In the rows, 128 means zero.
Each path below is one point turned by a fixed rotation once a step. After each direction that follows a path, write how fast that rotation turns it, in degrees each step (0 if it stays still).
Each turn is a multiple of 5 degrees from 10 to 175, or 0.
Each row of a path follows its step; steps can be skipped.
Path 1:
step 4: [128 132 120 109 129 129 132 131 138 129 117 128 122 133 116 122 122 129
 128 135 136 117 121 128 137 125 135 130 128 132 126 127 137 132 133 124
 126 130 133 129 137]
step 10: [130 126 125 124 126 139 130 124 124 125 124 121 135 144 130 122 129 119
 130 127 137 122 125 122 138 131 118 132 127 126 112 132 139 127 119 128
 131 134 124 136 127]
step 12: [132 129 130 113 122 129 130 142 127 131 122 133 133 140 135 132 132 118
 124 129 129 122 126 128 127 128 124 135 127 133 129 131 137 125 140 123
 124 123 136 117 136]
step 13: [129 132 125 113 119 128 120 125 117 125 125 132 135 137 120 119 130 125
 121 128 136 125 130 126 126 135 133 143 123 112 130 128 125 129 129 128
 121 136 132 131 126]
step 15: [130 127 119 136 121 134 127 123 120 131 124 125 133 139 124 128 139 115
 126 125 130 122 120 123 140 123 119 134 125 128 121 132 139 120 127 118
 130 125 129 125 124]
step 18: [126 129 129 117 122 130 121 130 121 129 134 134 133 140 117 119 143 119
 121 133 135 128 131 139 130 133 132 136 126 127 123 127 132 125 126 125
 123 134 122 136 128]
step 19: [144 131 123 121 134 134 137 141 132 134 121 126 124 138 125 120 131 131
 134 133 136 125 116 131 133 129 133 133 125 116 126 128 129 123 133 132
 118 132 125 123 131]
step 21: [132 125 118 107 127 116 124 118 124 128 123 124 127 128 122 133 132 115
 125 121 131 126 120 130 130 135 134 132 128 126 129 121 129 117 132 128
 124 122 122 127 122]
Directions:
[125 129 127 125 127 127 128 126 129 127 128 127 125 129 126 131 123 131
 129 126 131 129 129 126 131 132 129 128 129 130 127 129 129 132 125 130
 130 128 128 132 127] : 110
[126 127 127 130 129 124 129 125 126 128 122 129 127 129 128 127 130 127
 126 130 129 128 128 132 126 129 129 125 130 126 132 125 128 131 128 126
 128 129 126 131 127] : 145
[126 130 128 130 126 127 129 128 128 130 127 124 127 132 129 131 131 131
 126 129 129 123 129 128 127 125 127 126 125 129 126 129 129 131 128 129
 127 126 130 128 133] : 140
[128 125 130 124 128 129 128 129 127 128 127 125 130 128 128 125 127 129
 130 129 125 128 127 130 127 124 127 127 129 131 127 127 128 128 125 124
 132 129 127 132 131] : 55
Path 2:
step 4: [124 124 129 132 129 123 133 123 125 130 126 122 130 138 128 121 139 126
 124 135 118 138 132 111 119 124 132 120 136 136 132 128 122 127 132 132
 121 129 139 125 124]
step 6: [128 114 127 134 125 131 137 129 127 124 121 127 127 124 123 118 129 136
 113 132 129 126 122 126 135 120 141 131 125 124 127 134 142 132 128 125
 127 123 123 137 131]
step 8: [137 137 127 125 137 137 130 127 115 133 128 130 127 132 126 133 122 134
 119 137 123 132 121 128 119 138 120 124 126 129 138 137 125 137 127 121
 133 124 121 133 135]
step 10: [132 133 125 142 133 119 128 130 123 120 129 129 132 133 140 127 121 121
 129 127 134 128 129 137 130 120 125 128 119 128 130 133 134 123 117 129
 136 137 120 115 129]
step 11: [128 126 119 137 132 135 125 136 135 134 125 132 138 138 125 137 123 121
 126 128 132 130 130 124 137 136 128 121 127 126 121 119 135 130 125 121
 130 136 130 134 112]
step 13: [136 129 133 125 126 119 123 134 127 117 126 128 133 133 128 125 131 136
 127 126 117 135 133 122 133 134 126 130 126 132 122 142 121 130 124 136
 123 137 143 136 124]
step 15: [125 115 135 127 129 125 129 123 123 131 120 136 123 137 129 123 120 139
 122 117 131 125 125 135 133 120 131 127 126 130 131 123 122 131 136 141
 133 130 120 137 123]
step 18: [127 131 129 131 136 130 131 139 129 124 129 121 127 120 124 129 125 133
 126 125 135 130 129 122 131 116 123 130 125 134 126 121 116 120 132 117
 144 129 138 130 141]
Directions:
[126 128 127 126 129 129 129 125 132 128 126 128 128 122 129 125 127 127
 128 129 127 126 129 128 127 126 128 125 128 131 128 129 132 130 131 127
 130 125 128 130 123] : 130
[131 128 126 130 128 127 128 129 130 127 125 128 128 130 130 124 129 128
 131 129 128 127 127 127 128 129 128 123 129 124 127 127 127 126 127 130
 124 128 134 128 125] : 40
Path 3:
step 0: [138 126 124 134 128 118 128 123 133 134 135 144 119 120 122 124 122 119
 125 125 129 132 122 125 122 120 130 131 133 130 129 133 142 135 128 131
 118 129 129 140 123]
step 2: [134 128 112 133 132 135 121 115 131 128 144 123 121 136 133 122 133 126
 124 139 124 125 119 125 123 126 129 125 131 122 116 118 127 127 134 122
 134 125 127 125 127]
step 12: [134 122 124 124 129 132 123 119 115 139 135 126 138 130 125 137 137 125
 131 121 137 134 132 132 125 138 126 121 132 137 123 127 125 122 143 122
 135 136 123 134 126]
step 13: [124 122 136 126 131 122 140 122 134 126 129 133 127 128 128 120 132 127
 127 121 140 126 129 135 122 133 128 121 128 135 111 139 131 115 125 131
 144 129 130 130 122]
step 15: [120 121 145 140 143 128 128 124 120 119 135 136 130 134 138 130 116 137
 123 129 113 132 125 128 126 130 127 124 127 123 125 130 133 128 128 130
 125 129 125 127 129]
step 18: [128 130 121 135 129 115 140 123 128 139 129 130 122 118 118 123 131 122
 122 122 122 130 127 133 127 116 130 129 139 140 121 119 134 128 119 126
 124 130 124 123 134]
step 19: [124 128 113 131 121 118 120 121 135 132 135 127 127 128 131 134 123 129
 127 130 133 127 116 123 131 113 120 134 136 131 116 130 114 137 128 128
 133 131 125 128 132]
step 20: [138 121 118 145 121 124 125 115 128 125 137 131 134 128 137 126 131 136
 129 125 127 129 126 123 137 128 125 124 131 131 126 123 130 119 142 129
 128 127 122 116 119]
Directions:
[128 130 128 125 127 125 126 131 131 127 129 127 128 128 129 125 128 126
 130 133 130 126 126 127 129 125 125 127 128 128 126 131 128 129 129 127
 127 127 132 131 123] : 130
[125 126 128 129 132 123 127 129 127 131 128 134 130 132 127 126 126 127
 129 128 128 131 129 127 128 127 132 127 127 128 125 129 127 126 128 125
 128 130 128 128 128] : 20
[127 128 122 128 126 126 132 127 128 129 130 123 128 128 124 129 126 126
 131 128 127 127 127 130 130 129 129 127 131 127 126 125 125 128 129 126
 128 128 125 127 126] : 45
[130 129 129 128 126 127 125 127 126 124 128 128 132 127 124 129 127 131
 125 132 128 128 130 129 129 126 132 128 127 126 124 128 130 129 128 129
 130 124 127 127 128] : 60
[130 125 132 128 127 129 128 128 126 128 134 129 126 126 130 130 129 125
 131 128 125 125 126 127 131 128 132 129 129 129 127 131 130 125 130 127
 126 126 126 129 129] : 145
[124 128 129 129 128 128 125 124 128 128 125 127 130 129 133 127 129 126
 130 128 130 125 127 128 131 126 127 130 131 123 126 127 129 125 126 129
 129 127 126 125 128] : 65
Path 4:
step 0: [119 118 134 131 134 127 128 135 122 141 124 139 121 120 134 136 123 131
 133 130 120 124 131 136 135 125 135 119 129 119 125 126 130 113 116 135
 121 129 134 138 131]
step 6: [119 135 142 131 125 122 125 135 137 146 135 123 134 136 127 122 140 128
 135 127 127 127 125 136 125 132 133 137 138 124 122 125 127 128 116 133
 129 134 135 118 134]
step 7: [132 134 149 129 134 129 126 141 120 133 132 126 130 142 129 127 138 113
 126 129 123 138 117 130 125 125 133 133 118 121 132 127 134 129 121 125
 125 134 135 128 130]
step 8: [122 125 133 129 134 137 123 140 118 138 124 129 121 124 122 134 125 117
 139 129 126 129 128 127 126 115 146 129 125 120 127 136 133 127 117 119
 125 124 138 130 125]
step 11: [137 131 144 133 138 128 125 132 127 132 122 124 120 137 118 118 138 119
 131 129 128 118 127 136 123 120 145 130 116 124 126 120 125 126 123 131
 122 126 132 129 129]
step 17: [111 121 129 139 133 131 138 123 130 143 130 125 127 123 130 126 117 134
 134 137 121 130 124 141 132 115 135 132 120 120 127 125 132 123 133 130
 131 123 135 128 128]
step 20: [127 124 130 135 129 133 124 133 136 136 137 119 129 135 129 132 122 124
 126 139 124 123 130 132 134 121 136 131 117 120 128 122 140 136 115 132
 129 125 144 139 118]
step 21: [108 127 127 133 135 128 125 127 131 140 134 123 127 130 132 134 118 117
 117 128 127 134 131 141 133 122 134 128 128 124 132 135 132 129 133 129
 124 131 147 120 128]
Directions:
[131 126 129 130 131 129 129 129 125 126 122 125 127 129 129 128 127 130
 126 131 126 125 131 129 127 130 130 128 131 129 126 128 129 127 130 127
 123 129 127 126 129] : 25
[127 129 129 126 128 131 127 129 129 129 127 131 129 129 127 125 129 134
 129 129 132 129 126 128 131 129 125 129 129 130 125 129 125 129 128 131
 126 125 130 126 131] : 85
[128 129 128 127 127 127 123 132 131 128 131 127 129 125 127 130 128 133
 132 129 124 126 130 127 128 130 129 126 129 129 130 131 129 128 125 125
 127 128 128 126 126] : 175
[130 127 128 130 131 130 125 126 129 128 128 131 127 127 126 124 128 129
 129 129 127 128 128 128 124 128 127 128 125 128 128 130 125 123 132 130
 129 127 125 129 123] : 20
[127 126 130 127 125 127 127 124 129 131 127 126 132 130 128 128 123 131
 127 129 127 130 128 128 126 129 132 130 130 129 130 128 128 130 130 131
 132 129 129 126 127] : 95
Path 5:
step 4: [134 131 133 128 129 130 125 123 119 131 131 135 124 137 130 137 134 129
 130 123 130 116 126 124 124 129 134 121 128 129 127 126 117 133 139 127
 130 130 125 121 120]
step 5: [112 123 135 126 130 138 122 130 123 130 128 132 131 130 129 127 129 129
 126 131 133 124 138 130 140 125 130 128 131 128 133 130 119 129 139 125
 133 122 134 127 129]
step 6: [137 130 135 122 135 131 118 136 120 134 133 128 123 136 128 126 128 127
 127 128 122 127 137 125 127 130 119 133 132 136 124 130 131 114 136 127
 130 124 131 125 126]
step 7: [130 138 125 133 130 131 128 128 132 121 129 133 129 139 128 135 133 124
 116 135 125 127 132 122 131 127 125 131 136 127 128 126 123 129 128 131
 133 121 139 137 117]
step 8: [122 138 123 118 136 125 124 136 133 126 117 130 126 124 130 130 132 121
 133 129 126 124 136 128 128 137 132 130 131 124 124 131 126 122 122 117
 130 122 136 125 125]
step 15: [120 131 123 125 127 126 127 127 134 129 137 136 136 132 129 132 132 135
 123 126 124 133 122 118 134 124 125 124 122 131 130 123 129 122 136 127
 142 121 134 127 128]
step 18: [119 142 125 132 140 120 120 127 129 131 126 127 128 119 140 126 136 130
 129 130 128 129 119 121 132 126 125 123 130 132 123 129 130 130 124 128
 123 128 125 129 123]
step 21: [123 128 133 126 131 128 125 127 117 132 131 127 135 128 127 121 134 135
 124 136 130 120 131 122 140 126 132 124 127 140 138 128 133 128 138 129
 131 123 131 123 132]
Directions:
[133 129 126 129 122 126 126 131 129 128 127 128 126 128 128 127 128 125
 126 124 131 129 128 127 130 127 126 128 130 133 126 129 128 130 130 129
 130 128 126 128 127] : 115
[128 126 129 129 128 128 126 128 128 127 126 127 127 127 125 124 133 129
 125 129 127 129 125 126 125 129 128 126 126 128 133 130 128 129 125 130
 128 129 126 129 133] : 10
[125 127 128 129 129 124 126 131 125 126 128 130 130 126 126 130 131 128
 128 128 132 130 133 130 131 129 130 131 127 127 129 130 132 128 127 129
 129 130 126 127 127] : 135
Path 6:
step 2: [114 138 135 127 132 117 130 120 115 129 114 129 128 128 128 125 126 127
 127 119 125 132 131 132 125 124 130 126 125 142 130 123 122 121 137 136
 137 118 133 121 125]
step 4: [114 130 128 127 129 112 119 127 121 134 123 134 126 127 123 123 132 125
 139 137 122 128 125 126 129 121 131 134 112 133 128 126 120 130 133 122
 128 142 132 116 128]
step 8: [120 129 135 126 135 125 126 118 121 129 122 113 121 126 130 139 124 120
 124 128 121 121 123 129 125 131 145 143 128 127 120 130 114 128 125 122
 127 132 125 128 129]
step 10: [121 141 127 119 123 128 129 128 121 135 128 123 125 130 137 137 118 136
 127 128 132 130 135 132 138 123 142 135 117 133 124 125 124 132 117 121
 131 121 136 118 135]
step 12: [125 133 122 114 119 126 128 121 122 122 132 121 126 130 119 131 121 130
 125 124 124 138 130 131 133 114 128 141 123 136 117 131 128 115 128 132
 135 140 128 124 134]
step 14: [128 135 125 124 122 135 126 125 121 131 124 138 130 135 127 136 131 125
 130 127 130 121 133 129 118 119 128 141 128 134 127 139 119 132 114 137
 136 143 136 127 132]
step 15: [123 126 139 128 131 132 127 119 127 118 125 129 133 136 123 140 129 126
 122 132 124 124 125 126 127 116 139 128 123 130 115 139 115 121 121 132
 126 137 140 131 134]
step 18: [116 133 138 125 126 127 134 126 113 115 118 130 130 126 123 134 126 123
 125 124 129 138 125 118 131 131 126 130 131 141 130 129 116 132 122 137
 129 121 138 126 133]
Directions:
[126 130 128 131 128 129 127 130 126 129 129 128 125 129 130 129 129 128
 132 132 131 124 127 127 128 129 128 132 126 127 132 126 127 133 126 131
 128 131 126 127 129] : 110
[128 127 126 129 129 123 127 132 132 128 130 132 129 132 129 129 126 128
 127 131 129 125 129 129 128 126 131 128 129 126 126 130 126 129 128 126
 127 126 132 124 127] : 65
Path 7:
step 3: [129 135 122 130 131 117 139 131 129 134 131 125 120 124 145 129 133 120
 115 134 127 138 126 131 125 122 116 124 131 129 131 132 118 114 126 123
 134 118 134 126 129]
step 5: [139 133 124 119 141 124 114 136 134 137 117 130 129 135 129 127 126 131
 123 133 130 122 142 136 133 121 129 123 121 131 129 129 132 133 123 137
 131 116 126 124 119]
step 11: [128 128 120 134 138 128 141 135 126 130 131 131 128 131 139 131 134 118
 113 127 116 126 132 130 124 124 125 120 141 113 134 132 125 119 128 124
 132 121 121 126 125]
step 14: [119 128 137 119 132 128 123 130 128 115 130 127 126 122 140 136 123 132
 122 128 123 124 129 126 136 118 114 133 129 123 124 132 123 122 132 136
 125 117 139 138 136]
step 16: [121 125 128 126 141 118 121 124 133 141 126 138 129 131 134 118 115 135
 127 118 132 125 121 123 122 123 128 129 128 115 129 126 127 139 120 125
 126 124 138 121 124]
step 17: [135 149 126 115 122 125 126 122 125 130 135 133 127 118 137 118 127 125
 121 137 128 126 131 127 129 127 134 134 130 119 136 121 132 122 137 132
 132 134 139 123 127]
step 18: [135 139 137 122 141 138 130 124 139 131 128 115 133 132 122 133 132 124
 121 121 134 128 123 130 116 131 134 129 144 119 126 124 125 123 126 127
 124 124 126 137 128]
step 21: [142 134 128 123 133 113 125 136 130 135 126 112 133 128 135 143 121 136
 132 129 123 136 127 139 132 119 126 129 123 127 128 129 115 128 131 128
 127 127 128 130 130]
Directions:
[131 126 131 127 128 127 129 130 128 126 128 126 127 126 131 122 126 128
 128 126 128 126 126 126 129 130 130 132 127 124 127 133 130 126 127 127
 125 128 127 129 129] : 20
[131 127 127 130 129 126 131 126 126 129 123 131 129 128 130 130 124 126
 129 123 128 126 129 129 127 128 130 129 128 129 124 125 129 130 128 127
 125 129 129 129 128] : 125
[128 126 130 130 129 130 128 132 129 128 127 128 132 131 127 130 129 131
 128 127 125 129 127 128 127 126 126 131 131 122 127 129 127 133 128 129
 127 128 131 126 127] : 155
[126 130 126 127 129 128 128 128 128 129 129 126 131 127 128 126 130 124
 129 128 127 126 127 123 123 129 130 127 131 130 129 128 128 128 126 127
 128 132 133 126 129] : 45
Path 8:
step 4: [119 128 124 119 123 133 118 128 128 131 136 135 130 129 129 124 136 134
 117 125 136 140 131 128 116 135 128 125 133 116 126 121 119 122 120 133
 133 141 118 131 130]
step 9: [132 134 132 133 131 133 128 128 139 133 129 136 121 132 122 120 144 135
 126 126 115 127 129 138 128 133 128 121 126 119 122 130 128 138 124 124
 128 123 143 141 125]
step 10: [133 128 145 136 119 129 130 131 137 132 136 120 125 142 125 120 135 122
 116 122 126 128 134 130 131 142 125 128 123 128 126 124 118 130 133 125
 130 127 139 127 134]
step 12: [129 125 129 129 123 119 131 141 116 127 116 123 113 128 137 129 127 134
 135 133 119 123 129 130 124 126 132 132 117 135 126 127 115 132 138 118
 123 127 135 131 129]
step 16: [137 129 139 138 124 122 112 120 130 120 114 128 132 133 127 133 129 129
 124 128 136 119 118 120 124 123 124 123 120 128 131 128 132 118 118 124
 134 134 125 127 134]
step 19: [136 127 126 116 131 137 123 133 122 127 131 113 130 130 126 130 142 120
 132 119 124 135 112 133 120 127 127 125 139 125 133 124 127 134 119 125
 137 133 123 128 130]
step 20: [126 124 132 124 130 136 120 126 131 132 151 133 132 128 133 145 139 122
 122 128 121 139 116 134 123 126 123 124 128 121 124 125 133 132 126 128
 126 128 125 131 123]
step 21: [126 117 137 126 119 128 128 126 123 124 142 126 130 132 130 119 134 124
 117 133 127 126 121 132 125 119 115 137 124 131 124 119 129 129 128 129
 122 131 122 139 112]
Directions:
[129 126 127 126 130 126 126 130 130 124 127 126 129 130 130 130 125 127
 128 128 125 129 125 125 126 127 127 125 129 129 129 123 131 125 127 132
 127 129 129 128 127] : 20
[130 127 128 130 126 128 129 128 128 129 127 123 129 128 127 128 130 130
 127 126 132 124 128 128 128 128 126 130 129 126 131 125 127 130 127 133
 129 133 129 126 130] : 125
[125 129 130 128 126 128 128 128 130 126 133 130 127 126 131 125 128 128
 128 125 129 127 127 128 130 126 132 127 129 127 127 127 130 126 134 129
 126 132 125 127 130] : 110
[130 129 130 128 125 128 125 131 130 131 125 129 126 130 128 128 126 125
 126 124 126 130 130 128 130 126 128 127 129 125 133 128 128 127 127 126
 131 128 125 126 127] : 115
[127 131 126 126 126 129 132 126 127 127 127 130 129 128 125 126 125 124
 124 129 128 128 129 129 126 129 126 128 131 130 128 124 125 127 129 128
 127 128 128 124 126] : 100
